Here are some points, each followed by its number:
[-22 -45   0 -22  45  22   0 -22  45 -22   0   0  22 -22   0   0   0 -22
  22 -22   0   0 -67   0 -22   0 -45  22  22 -45   0 -45   0   0 -22 -45
   0  45   0  22  45  22  22 -22  22   0   0 -22] 0
[   0    0 -127   67 -127  -45  -90   90 -127   90 -127  127 -127  -22
  -45    0  -67   22   22  -67   45  -67    0    0    0    0   45  -22
  -22  -22  -22  -22   22  -22   22    0    0  -22    0   22  -22   22
    0   22    0  -22    0    0] 1
[-22   0   0   0   0 -22 -22  67 -45 -22  22   0  22   0   0 -22 -45 -22
 -22   0  22  22  45 -22   0 -22 -22  22   0 -22 -45  22 -67 -45 -22  22
 -22  22   0  22  22 -22 -22   0 -22 -22 -22 -22] 2
[-45 -22   0   0  22 -45  22   0   0 -22   0 -22   0   0 -22   0 -22 -22
  22 -22  22 -22   0   0   0  22 -22   0  22   0   0   0  22  22 -22 -22
   0   0   0 -22  22 -22   0  45   0  22 -22   0] 3
[-22 -22  22   0  22   0   0   0   0 -22  22   0   0   0   0   0 -22   0
   0   0   0   0   0 -22  22   0   0   0   0   0   0   0   0   0   0   0
   0   0 -22   0   0   0   0   0   0   0   0   0] 4
[  0   0  22 -22  22 -22   0   0 -45 -45   0  22   0  22 -22   0 -22  22
 -22 -22  45 -22 -45 -22 -22   0   0 -45 -22   0 -22  22   0  45 -45  45
  22   0 -22 -22   0  45   0   0 -45 -22  22  22] 5
[-45 -45  45  22  22 -45 -22 -45  45 -45 -67   0 -45   0   0  22 -45  45
  45   0 -22  45 -22 -45 -22 -22  22  22  45   0   0  45   0 -22   0 -22
  22 -22   0   0 -22  22   0 -22   0   0  22 -22] 6
[-22 -22  22   0  22 -22   0   0   0 -22   0   0  22 -22   0   0 -22   0
   0   0   0   0   0   0   0   0  22   0 -22   0   0   0   0   0   0   0
   0   0   0  22   0   0   0   0   0   0   0   0] 7
[ -45  -22 -112  -22   45  -45   67   45   22 -112   67  -45  -22   22
  112    0  -90  -67  -67    0    0    0   22  -45   67   22  -22  -45
 -112   22   22    0  -22  -22  -90    0    0   67   22  -22  -22  -45
    0 -112  -67  -22   22   90] 8
[-22 -22  22 -22  22   0   0   0 -22 -22  22   0   0   0   0  22 -22   0
   0   0   0   0   0   0   0   0   0   0   0   0   0   0   0   0   0   0
   0   0 -22   0   0   0   0  22   0   0  22   0] 9
[  0 -22  45   0  22  22   0   0   0 -22  67  45 -22   0 -22   0 112   0
 -22 -22   0 -22 -22  22  45   0  67  22   0 -22  45 -22  45  45   0 -45
  22  22 -22   0 -22 -45  22 -22 -45   0  45   0] 10
[  45    0  -45  112  -22  -45  -22   22   22  -22  -45   45  -45  -22
    0  -22    0   22 -112    0    0  -90   45   22  -45  -45 -112  -67
    0  -45   45  -67  -45    0   22  -22   90   45   45  -45   45  -45
    0    0  -45   45  -22  -90] 11
[ -22  -22   22    0 -127 -127   67  -67  127 -127 -127 -127 -127  112
 -112  127    0   22   22  -22    0    0    0    0   22    0    0    0
  -22   22    0    0    0    0    0    0    0    0    0   22    0    0
  -22    0    0    0    0    0] 12
[ 22   0   0 -22   0  22   0 -22   0   0 -22 -22   0   0 -22   0   0 -22
   0   0   0 -22 -22  22   0   0  22   0  22  45  22  45  67 -22 -67   0
 -22 -22   0 -22  22  22   0   0 -22  45 -22   0] 13
[-22 -22   0 -22   0 -22   0  22 -22 -45   0  45 -45   0   0 -45  90   0
   0  45  22 -22  45   0   0  22  22  45   0   0   0  22  22 -22 -22   0
 -22  22   0   0   0  22  22 -22  22   0   0   0] 14
[  0 -22   0 -22 -45   0   0 -22  22  22  22  22   0   0   0   0   0   0
   0  22  22  22  22   0 -45  22  22   0   0 -22   0   0 -22   0   0   0
   0   0   0  22   0   0   0   0   0  22   0   0] 15
[ -67  127   90  -45    0  -22 -127 -127 -127  -22    0  -67 -127 -127
  127   67  -22   45 -127    0    0   22   22  -22    0    0    0  -22
   22  -22    0    0   22    0    0    0    0    0    0    0    0    0
    0    0    0    0    0  -22] 16
[  90   22   22  127   45  127  -22 -127  127  112  -22   22  -90  -45
  -45  -22   22  -67   67    0  -22   45  -22  -45    0   45  -22    0
   45    0   67  -22   22    0    0   22    0  -22    0    0   22  -22
    0    0    0   22    0  -22] 17
[-45 -22  22   0  22   0   0  22   0   0   0   0   0  22   0   0  22   0
   0   0   0  22  22   0  22  22   0   0 -22 -22  22   0  22   0   0  22
 -22 -22  22   0   0   0  22   0   0   0  22   0] 18
[-22   0   0   0  22   0  45   0  22 -22   0   0  22 -22 -22 -67 -22   0
  22  45   0   0 -22   0   0  45  22  22   0   0 -45  45   0   0  22   0
 -45   0 -22   0   0  22  22 -22 -22 -22   0 -22] 19
[ 127   45   22  127   67 -127 -112  -45   22  127   67  127  127  -67
 -112  127  112   45  -90  -22   45  -45   45   67   22  -67   22  -22
    0   45  -22    0    0  -22   22  -22    0  -22  -22  -45   45  -22
   22   22  -22   22  -67    0] 20
[  0 -22  22   0  22   0 -22  22   0 -22   0  67 -45  45   0 -45 127   0
 -45  22   0 -22   0 -22  22   0   0 -22   0   0   0   0  22   0  22   0
   0   0 -22   0   0   0   0   0   0   0   0  22] 21
[  0   0  22   0 -45   0   0  45 -22 -22 -22 -22   0 -45   0  22 -45  22
  22 -45   0  67   0 -22 -22 -22   0 -22  22  22 -22 -67 -45 -22 -45   0
 -22 -22   0  90 -45   0 -45 -45 -45   0   0   0] 22
[ 127  127  -22 -127    0  -45   67  112  -90  -45 -127  -22  -45  -45
   45  -45   90  -22  112  -22  -45  -45  -22   90   22   45   90    0
  112   22   22  -22    0    0   22    0  -22   22  -45 -112    0  -90
  -67   22   45  -22  -90   45] 23
[-22 -22  22 -22  22   0   0   0   0 -22  22  22   0   0   0   0   0   0
   0   0   0   0   0   0   0   0   0 -22   0   0   0   0   0   0  22   0
   0 -22   0   0   0   0   0  22   0   0   0   0] 24
[   0    0   45    0 -127 -127    0  -45   45   90   67   67   45  -22
   45  -90  -45    0    0  -22  -22    0  -22  -22   45   22    0  -45
  -45   45  -22    0    0   67   45  -22  -45  -22   22   22  -45   45
    0  -22    0    0  -22    0] 25
[ -45    0 -127  127  112  127  127  127    0  127  -45 -127  -90  -67
   22  112   90  -90  -45   45  -22  -22   22   22  -22    0   45   67
    0    0   22  -22   22  -22  -22   22  -22    0   45   45  -22   45
   45   22  -22  -67   67   22] 26
New points follow, each followed by the numbers of its five nearest points above by angle, nearest first.
[-45 -45 -45 -22  67 -22 -22  67  67 -67  67   0   0  22  67   0 -22  22
   0 -22 -67  45   0  22  22 -45  45   0 -22 -22  22   0  22 -67  45   0
  67  67 -22 -45   0  45  90 -45  67 -45  22  22] 8 4 0 7 9
[ 22 -45  22 -45  45   0  22   0 -22 -22   0  22 -22   0  22 -22  45 -45
  22  67  22 -45  22  45 -45   0  22  22 -22 -22  22   0 -22  22 -22   0
   0 -45  22   0 -22   0  45  45  22  45   0  45] 14 24 21 15 18
[  45  -22   22    0   67  -22    0  -45  -22  112 -127   22   22  112
  -22  -45  -45  -45  -67  -67   45  -22   45   22    0   45  -22    0
  -22   22  -45    0    0    0    0    0  -22  -22    0  -22    0   22
    0   22   22    0    0    0] 1 20 13 5 3
[   0  -22   22   22   22   22    0  -22    0   45 -112   45   22   67
  -22  -45  -45    0  -67  -67   67   45   45   22   22   22    0  -22
    0    0  -22    0  -22    0  -22  -22    0  -22   22   22   22   22
    0  -22    0    0    0    0] 1 18 5 2 11
[ -45    0    0 -112    0  -67  -22  -45    0   22  -45   45    0   22
  -45  -45   22  -45   45    0  -45  -90    0   90  -45   45   22  -45
  -22   22   90   67  -45  -22  -22  -22  -45    0    0   90  -22    0
   67   45   45  -22  -45   45] 14 23 24 13 15
[ 127   45  -22 -127   90  -67  -90 -112   67  127   90   22 -127    0
 -127   22  -22  -90   22    0   22   22   45    0  -22  -22    0    0
    0   22  -22   22   22    0   22    0  -22   22    0   22   22   22
    0    0  -22    0   22    0] 17 20 15 13 25
[   0   22  127    0    0    0    0  -22  -45  -45   22    0   45 -127
   67  -67   22    0   45  -22  -22  -22  -22  -45  -22    0    0   22
  -67  -45  -45   67   45  -45  -22   45  -22   22  -45  -67    0   45
   22 -112   22   90   22  -45] 19 7 16 14 4
[   0  -22    0  -45    0   67 -127   90  127   67   22  -90    0   22
  112  -22   67    0   45 -127  -45   45  -45    0  -22    0   45    0
    0    0    0   22    0    0    0    0    0    0    0    0  -22   22
    0    0  -22  -22    0    0] 0 17 26 18 22
[-67 -45 -45 -22 -22 -22  22 -45   0 -45  22  67 -22 -45  67 -22 -22  22
  22  45 -67  22   0  67   0 -22 -67 -45 -22   0   0   0 -22   0 -45   0
   0   0  45  22 -67 -45   0 -22 -67 -67  22 -45] 8 22 24 25 11
[  0 -22  45  22 -45  22 -45 -22 -22 -22   0 -45  45  90 -90 112   0  67
  22  45   0  45  22  67 -45  22  22   0  45 -22 -67 -22 -45   0 -22  22
 -22 -22 -22   0  22  45 -22 -22  45  22 -45  45] 12 15 22 20 6
[ 22 -22  45 -22  45 -22 -45 -67 -45  22  22   0  22 -67   0   0  22   0
 -45   0   0  45 -45 -45  67  22  45  67  22 -67   0  45  22   0 -22 -22
 -45  22  22 -45  22 -45 -22  22 -45  67 -22  22] 16 10 20 13 4
[ -90  127   67   22  -45   45  -45   45  -90    0    0   90   22   67
   22   90   22 -112    0    0   22   22  -22    0    0    0   22  -22
  -22    0    0    0    0    0  -22    0   22    0    0    0    0    0
    0    0    0    0    0    0] 16 1 2 18 5
[ 22 -22  22   0  45  22 -22 -22 -22  22   0  22  22 -22  45  22 -22   0
 -22   0   0  45   0 -22   0 -22 -45  45 -22  22 -22 -22  22  45  22   0
 -22  22  22   0  45   0 -45 -45  22   0   0 -22] 0 16 4 17 7
[  0 -22 -22  45  22 -22  22   0 -22   0 -45  22 -22  45   0   0 -90   0
 -22   0   0 -67 -22 -22  45   0   0  45 -22   0   0 -22  22  22   0 -67
   0 -22   0   0   0 -22   0  22  22 -45  22 -22] 1 3 4 11 6
[  0   0 -22   0  22   0   0  22 -22   0   0  22   0   0   0   0 -22   0
   0   0   0  22   0   0   0   0 -22   0 -22   0  22 -22   0  22   0   0
   0 -22   0  22  22   0   0   0 -22   0   0   0] 22 8 1 18 2
[  0 -67  67   0 -45  22  22  22 -45 -45   0   0   0   0 -90   0   0  67
 -22  45  90  67 -22   0  67 -22  45   0  22  22   0  22 -22 -67 -22  45
 -22 -22  90 -90 -22   0   0  22 112  22  22  67] 18 14 24 12 9
[  45    0   45   90   90  -22  -45 -127   67   45 -127    0   22  -22
  -67  -45   22  -90  -22  -22  -45  -90  -22   22    0  -22  -45   22
  -22  -45  -22   22  -22  -45    0   22   22   22  -45  -22  -45    0
   22   45   45    0  -22   22] 17 20 11 0 6
[-22   0 -22  22  45  45 112 127   0  67 -22 -45 -45 -67 -45   0   0 -45
   0   0 -22  22 -22   0 -67  67 -22 -45 -67  22   0 -22  22   0   0   0
   0   0   0 -22  22   0  22   0   0   0   0   0] 26 19 18 3 8
[ -45    0    0   67    0   22   67   67 -127   45   22 -127   45  -22
 -112  -45   45   22  -45   22   90  112 -127  -22  -22    0   22    0
  -22   67  -22    0  -22  -22   22   22   22  -22  -45  -22    0    0
   45    0  -22    0   22    0] 26 19 5 22 2
[  0 -22   0  22  22   0   0 -22  22   0  22   0  22 -22   0   0   0  22
  22 -22   0 -22  22   0   0   0 -22   0   0  22  22   0 -22   0   0   0
  22   0   0  22 -22   0  22   0  22   0   0   0] 7 20 4 17 0
[  0   0  45  22  22  22   0 -45 -90  22   0 -45  22  22 -22 -22   0  22
  45  22 -22  22 -67 127  45   0   0 -22 -22 -22  22  22   0   0   0   0
   0 -22   0 -22   0  22  22   0   0   0   0   0] 13 18 9 19 23
[   0  -45 -127  -45 -112  -67   22 -127 -127 -127   45   22  127   22
  -67  -45  112  -45  -45   45  -90  127   22  -45  -45    0  -22   22
    0  -22    0    0   22   22    0   45  -45   22   22   22  -22  -45
  -45   22    0    0    0    0] 15 14 2 21 25
[  22  -22    0   45  -90  127 -127  127  127   45  -22  -90   45   67
   22   67   22  -22  -67   45   90  -22   45    0  -22  -45  -45  -22
  -22   22   22  -90  -22   45  -45   22   45    0  -67  -22   45   22
    0   22  -67   45   67    0] 11 26 15 17 22
[  0 -22  22 -22  22   0 -22   0   0 -22  22 -22  22   0  22   0 -22   0
  22 -22   0  22   0   0 -22   0  22   0   0   0 -22   0 -45  22 -22  22
   0 -22  22   0   0   0   0   0  22   0   0   0] 7 9 24 22 2
[  0 -22  22 -22  22 -22   0 -22   0   0  22   0 -22 -22 -22 -22 -22  22
  22   0   0   0 -22   0  22  22   0  22  22  22 -22  22   0   0  22  22
   0   0   0  22 -22  22   0 -22   0   0 -22   0] 19 4 6 25 7
[ -22  -22 -112   22    0  -45   67   45    0  112   45   45 -112    0
  112   45    0   45   67   45  -45    0  -22   45   45   45  -22   45
   22   67  -45    0  -22  -45    0    0    0    0  -22    0   22    0
    0    0   22    0    0   22] 26 1 23 8 14
